In the data rows, zero lies at 7.5, halfway between 7 and 8.
Here are some points:
[8, 5, 7, 9, 7, 9, 6, 7, 7, 7, 8, 6]
[6, 8, 4, 6, 9, 9, 5, 6, 9, 9, 9, 8]
[9, 7, 8, 7, 5, 7, 9, 8, 10, 8, 9, 5]
[6, 8, 8, 7, 9, 7, 7, 8, 7, 7, 9, 10]
[8, 5, 10, 8, 4, 6, 10, 9, 7, 7, 5, 6]
[9, 10, 3, 6, 7, 6, 10, 8, 6, 3, 8, 8]
[7, 5, 9, 10, 9, 4, 7, 10, 6, 7, 2, 8]
[7, 7, 10, 6, 8, 8, 8, 8, 9, 10, 6, 10]
[8, 9, 5, 8, 7, 7, 7, 9, 8, 8, 11, 8]
[6, 6, 10, 7, 7, 7, 7, 7, 7, 7, 6, 8]
[9, 7, 6, 8, 7, 8, 7, 7, 7, 7, 9, 8]
[6, 8, 2, 7, 10, 8, 8, 8, 5, 6, 10, 11]
[8, 5, 7, 10, 7, 5, 3, 8, 10, 8, 4, 8]
[9, 8, 0, 10, 2, 11, 1, 6, 13, 10, 11, 5]
[10, 8, 7, 11, 7, 8, 6, 7, 5, 5, 7, 4]
[7, 5, 9, 8, 8, 8, 5, 7, 9, 9, 10, 6]
[8, 10, 11, 5, 10, 7, 9, 6, 10, 7, 5, 7]
[8, 7, 2, 7, 4, 10, 7, 11, 7, 8, 13, 5]
[9, 4, 13, 14, 11, 11, 5, 4, 10, 14, 6, 2]
[7, 7, 7, 7, 7, 7, 11, 7, 5, 6, 7, 5]
[4, 6, 5, 7, 6, 4, 4, 10, 7, 4, 11, 8]
[6, 9, 9, 5, 10, 7, 9, 6, 9, 8, 7, 9]
[13, 4, 9, 8, 2, 7, 8, 13, 11, 8, 3, 8]
[5, 6, 9, 11, 8, 9, 6, 8, 4, 8, 5, 7]
[9, 8, 9, 7, 3, 11, 9, 6, 8, 8, 7, 7]
[6, 12, 12, 6, 9, 3, 11, 9, 5, 7, 8, 9]
[9, 9, 3, 8, 5, 9, 5, 7, 10, 9, 11, 7]
[9, 7, 12, 10, 12, 6, 8, 6, 4, 5, 1, 6]
[7, 7, 8, 7, 6, 8, 9, 8, 9, 9, 4, 7]
[7, 5, 9, 9, 6, 9, 2, 7, 10, 9, 8, 8]
[7, 7, 11, 5, 8, 10, 5, 6, 10, 10, 5, 8]
[9, 8, 7, 9, 5, 7, 9, 9, 7, 10, 10, 7]
[8, 6, 10, 6, 9, 8, 11, 7, 8, 8, 5, 8]
[6, 8, 9, 8, 10, 7, 8, 8, 6, 6, 11, 9]
[8, 8, 8, 6, 8, 10, 8, 8, 9, 10, 7, 9]
[4, 7, 8, 6, 12, 6, 7, 6, 4, 6, 11, 8]
[6, 10, 9, 5, 9, 8, 10, 8, 8, 8, 9, 9]
[10, 7, 5, 14, 8, 3, 9, 9, 1, 3, 12, 9]
[9, 8, 8, 6, 8, 8, 9, 9, 11, 8, 9, 10]
[11, 7, 11, 7, 8, 11, 9, 6, 10, 11, 3, 7]
[10, 14, 5, 7, 5, 7, 8, 8, 5, 9, 9, 5]
[8, 6, 4, 9, 5, 8, 9, 10, 6, 6, 12, 6]
[6, 10, 7, 2, 9, 6, 8, 5, 8, 6, 3, 12]
[6, 9, 8, 5, 7, 8, 8, 8, 7, 8, 8, 8]
[6, 4, 9, 10, 8, 4, 4, 9, 7, 7, 6, 10]
[5, 5, 7, 8, 9, 8, 5, 8, 10, 7, 12, 8]
[9, 9, 6, 6, 8, 7, 9, 6, 7, 7, 7, 8]
[8, 10, 4, 4, 6, 8, 8, 8, 9, 7, 8, 9]
[7, 5, 4, 12, 7, 9, 3, 6, 8, 6, 10, 6]
[13, 10, 7, 3, 7, 9, 14, 8, 9, 9, 6, 6]
[6, 3, 11, 6, 6, 9, 7, 7, 10, 10, 6, 7]
[3, 8, 11, 2, 9, 4, 10, 11, 5, 7, 7, 12]
[8, 7, 6, 11, 8, 7, 6, 7, 4, 7, 8, 9]
[7, 5, 13, 11, 4, 10, 4, 6, 6, 13, 8, 1]
[3, 11, 9, 3, 9, 10, 12, 8, 10, 8, 12, 10]
[5, 8, 3, 9, 5, 15, 1, 4, 14, 13, 6, 1]
[13, 7, 4, 15, 6, 3, 2, 9, 3, 4, 3, 8]
[7, 8, 8, 2, 6, 6, 11, 7, 8, 8, 5, 12]
[10, 2, 10, 10, 8, 10, 12, 6, 12, 8, 3, 4]
[8, 9, 7, 10, 7, 10, 5, 5, 8, 8, 7, 4]
[6, 9, 6, 8, 7, 7, 5, 9, 8, 9, 9, 8]
[9, 9, 6, 7, 8, 7, 9, 9, 6, 7, 8, 8]
Here are 16 more points, each followed by its number:
[8, 7, 6, 6, 7, 6, 8, 9, 8, 6, 7, 9] 0
[6, 8, 6, 7, 6, 8, 6, 8, 6, 7, 9, 7] 1
[6, 8, 6, 7, 7, 7, 5, 9, 9, 10, 9, 8] 2
[4, 11, 9, 0, 6, 8, 10, 9, 8, 9, 9, 8] 3
[3, 4, 13, 6, 5, 8, 6, 7, 7, 7, 2, 7] 4
[12, 10, 10, 7, 8, 7, 15, 6, 9, 7, 7, 6] 5
[8, 9, 5, 8, 5, 9, 4, 7, 11, 9, 9, 6] 6
[4, 3, 4, 10, 9, 6, 7, 11, 3, 8, 12, 12] 7
[7, 7, 4, 7, 7, 9, 7, 8, 10, 8, 10, 5] 8
[8, 6, 8, 7, 10, 10, 8, 6, 10, 8, 8, 7] 9
[12, 4, 10, 14, 11, 3, 9, 8, 5, 5, 8, 8] 10
[7, 7, 7, 8, 6, 7, 7, 8, 7, 7, 8, 8] 11
[3, 11, 8, 1, 5, 8, 9, 10, 7, 9, 10, 9] 12
[8, 9, 11, 5, 11, 7, 9, 7, 8, 8, 6, 10] 13
[7, 10, 6, 4, 9, 8, 8, 7, 8, 8, 6, 9] 14
[8, 3, 10, 12, 11, 8, 6, 8, 9, 6, 13, 7] 15
Which three of these numbered points are nearest to each point below by angle, seen from the average point of the first points? Their numbers follow each, nearest first.
[9, 8, 6, 8, 6, 8, 6, 7, 9, 8, 8, 7] > 6 8 2
[10, 9, 5, 5, 5, 3, 6, 7, 8, 3, 6, 9] > 0 11 14
[6, 9, 6, 6, 7, 7, 8, 8, 8, 9, 10, 7] > 12 3 2
[10, 10, 0, 4, 10, 5, 12, 9, 7, 0, 12, 10] > 0 14 8
[3, 13, 9, 0, 5, 7, 11, 11, 7, 9, 11, 10] > 12 3 14
[6, 6, 5, 12, 10, 7, 5, 7, 4, 7, 11, 10] > 7 15 10
[7, 7, 3, 8, 7, 9, 7, 9, 9, 7, 12, 5] > 8 6 1
[4, 11, 10, 3, 9, 9, 13, 8, 10, 8, 10, 9] > 3 12 13
[3, 4, 12, 7, 5, 8, 6, 7, 6, 7, 2, 6] > 4 11 13
[5, 3, 10, 12, 1, 7, 5, 10, 3, 3, 11, 7] > 11 1 7
[4, 2, 9, 6, 10, 12, 10, 3, 12, 10, 5, 7] > 9 4 13
[4, 5, 14, 9, 6, 6, 6, 9, 9, 9, 7, 7] > 4 15 13
[8, 8, 11, 5, 11, 7, 9, 7, 8, 8, 5, 10] > 13 14 5
[6, 7, 7, 5, 8, 8, 11, 8, 10, 8, 8, 8] > 3 12 14
[7, 8, 4, 8, 6, 8, 6, 8, 5, 6, 8, 7] > 1 11 7
[15, 12, 13, 6, 10, 7, 15, 7, 11, 8, 4, 5] > 5 13 9
[9, 8, 4, 7, 8, 7, 9, 8, 7, 5, 8, 8] > 0 14 8
[6, 7, 0, 7, 12, 8, 10, 8, 1, 4, 11, 15] > 7 0 1
[6, 11, 6, 2, 8, 6, 8, 5, 7, 6, 3, 12] > 14 13 0
[6, 12, 6, 3, 11, 8, 10, 4, 6, 6, 6, 6] > 14 3 13
[9, 9, 2, 8, 3, 11, 2, 6, 13, 10, 11, 4] > 6 8 2
[10, 12, 4, 2, 7, 9, 10, 8, 9, 8, 6, 8] > 14 3 12
[6, 9, 5, 9, 7, 6, 7, 7, 3, 6, 12, 7] > 1 11 7
[7, 6, 5, 9, 8, 9, 8, 8, 8, 8, 11, 6] > 8 15 7
[8, 4, 9, 10, 11, 8, 6, 8, 10, 8, 11, 8] > 15 9 10
[7, 7, 7, 8, 5, 6, 8, 9, 8, 7, 8, 8] > 11 0 7
[7, 7, 8, 6, 7, 8, 9, 7, 9, 9, 8, 6] > 3 9 5
[13, 1, 0, 5, 5, 8, 13, 9, 13, 1, 11, 11] > 0 8 11
[7, 8, 8, 6, 7, 6, 8, 7, 7, 7, 7, 7] > 3 12 14
[7, 5, 5, 4, 7, 12, 4, 6, 15, 9, 14, 0] > 8 6 9
[3, 10, 9, 1, 5, 8, 9, 10, 8, 10, 10, 9] > 12 3 14
[9, 6, 8, 10, 10, 5, 9, 7, 6, 6, 8, 8] > 10 15 7
[4, 8, 10, 4, 5, 6, 12, 7, 10, 5, 11, 0] > 3 12 5
[8, 3, 2, 9, 8, 8, 13, 3, 11, 7, 15, 5] > 8 9 15
[7, 6, 9, 6, 7, 8, 9, 8, 8, 8, 8, 9] > 3 12 13
[7, 5, 10, 7, 9, 9, 8, 6, 11, 8, 8, 7] > 9 15 13
[15, 7, 0, 13, 0, 12, 10, 7, 8, 8, 12, 0] > 8 6 5
[10, 4, 0, 5, 6, 9, 11, 8, 13, 5, 10, 9] > 8 0 9
[9, 12, 3, 5, 2, 5, 12, 7, 8, 7, 12, 7] > 12 3 5
[6, 8, 11, 5, 12, 5, 11, 9, 9, 7, 8, 11] > 13 3 14
[8, 8, 7, 7, 7, 7, 7, 7, 7, 7, 8, 7] > 1 11 0
[4, 7, 9, 6, 9, 6, 7, 10, 10, 7, 11, 9] > 12 2 3
[6, 9, 6, 8, 7, 7, 7, 8, 6, 8, 10, 8] > 1 7 11
[5, 4, 8, 4, 6, 9, 9, 5, 5, 4, 2, 5] > 4 14 0
[13, 6, 2, 3, 9, 10, 14, 7, 15, 13, 13, 8] > 8 9 5
[4, 8, 12, 3, 8, 6, 9, 8, 8, 9, 7, 10] > 3 13 12
[6, 9, 6, 8, 7, 7, 5, 9, 8, 9, 8, 9] > 2 1 6
[7, 7, 7, 10, 8, 8, 7, 7, 7, 7, 10, 6] > 15 7 10
[9, 7, 5, 12, 5, 9, 9, 6, 6, 9, 9, 5] > 8 6 10
[5, 12, 9, 5, 4, 6, 7, 7, 6, 7, 5, 6] > 3 12 4
[9, 4, 7, 12, 10, 9, 6, 8, 9, 7, 9, 8] > 15 10 9
[8, 7, 7, 9, 6, 5, 7, 11, 6, 5, 10, 8] > 11 7 0
[8, 7, 9, 7, 9, 10, 9, 6, 10, 9, 7, 7] > 9 5 13
[6, 13, 6, 2, 12, 7, 10, 3, 5, 5, 6, 5] > 14 13 3
[7, 6, 8, 7, 8, 10, 6, 6, 11, 9, 5, 8] > 9 4 6
[8, 11, 12, 7, 11, 6, 6, 7, 4, 5, 4, 8] > 13 10 4
[7, 5, 4, 9, 9, 6, 6, 8, 2, 4, 12, 10] > 7 11 1
[9, 8, 8, 7, 6, 9, 9, 6, 8, 8, 7, 8] > 5 13 14
[8, 8, 6, 8, 6, 5, 7, 10, 6, 6, 9, 9] > 11 0 7
[6, 9, 6, 8, 7, 7, 4, 9, 9, 10, 8, 9] > 2 6 1
[6, 6, 10, 7, 5, 8, 8, 9, 9, 9, 10, 6] > 12 3 4
[6, 6, 7, 8, 9, 7, 6, 7, 5, 6, 11, 8] > 7 15 1
[6, 10, 7, 4, 11, 7, 9, 6, 7, 7, 7, 7] > 14 13 3
[8, 7, 9, 8, 8, 7, 6, 7, 8, 8, 9, 6] > 15 10 9
[5, 14, 15, 0, 15, 6, 12, 8, 10, 9, 2, 8] > 13 14 3
[4, 9, 7, 6, 6, 5, 5, 10, 10, 7, 10, 9] > 2 12 11
[8, 0, 2, 9, 9, 8, 14, 2, 11, 6, 14, 6] > 8 9 15
[8, 8, 7, 7, 8, 8, 8, 8, 8, 8, 8, 8] > 14 13 3
[2, 3, 14, 5, 11, 14, 5, 6, 12, 13, 8, 6] > 9 4 15
[10, 6, 7, 5, 9, 8, 10, 7, 13, 10, 8, 10] > 9 13 5
[13, 15, 6, 6, 7, 6, 12, 9, 7, 6, 8, 3] > 5 14 3
[8, 2, 8, 10, 10, 9, 6, 11, 10, 8, 10, 10] > 15 7 9
[4, 6, 3, 4, 9, 8, 6, 10, 12, 9, 13, 14] > 2 7 12
[7, 7, 10, 6, 4, 2, 2, 7, 5, 3, 6, 15] > 11 0 4
[4, 7, 13, 2, 8, 6, 10, 8, 9, 10, 7, 10] > 3 13 12
[7, 9, 6, 8, 7, 6, 7, 7, 5, 7, 10, 7] > 1 11 7
[3, 11, 8, 6, 4, 7, 6, 10, 3, 7, 10, 7] > 1 12 11
[7, 15, 0, 12, 0, 15, 2, 7, 10, 14, 14, 1] > 6 8 2
[10, 11, 5, 4, 7, 8, 10, 9, 8, 8, 7, 8] > 14 3 5
[8, 9, 7, 7, 8, 8, 7, 7, 9, 7, 9, 7] > 8 6 9
[7, 7, 8, 7, 6, 8, 5, 7, 7, 7, 5, 8] > 4 11 1
[10, 5, 11, 12, 10, 10, 7, 5, 9, 11, 5, 4] > 9 15 10
[7, 11, 14, 1, 2, 9, 15, 4, 8, 13, 2, 4] > 3 5 4
[7, 6, 12, 8, 10, 14, 2, 5, 13, 12, 3, 5] > 9 4 6
[7, 9, 8, 8, 6, 8, 7, 6, 6, 7, 7, 7] > 1 11 4
[8, 12, 11, 8, 12, 6, 5, 7, 5, 6, 4, 8] > 13 14 10
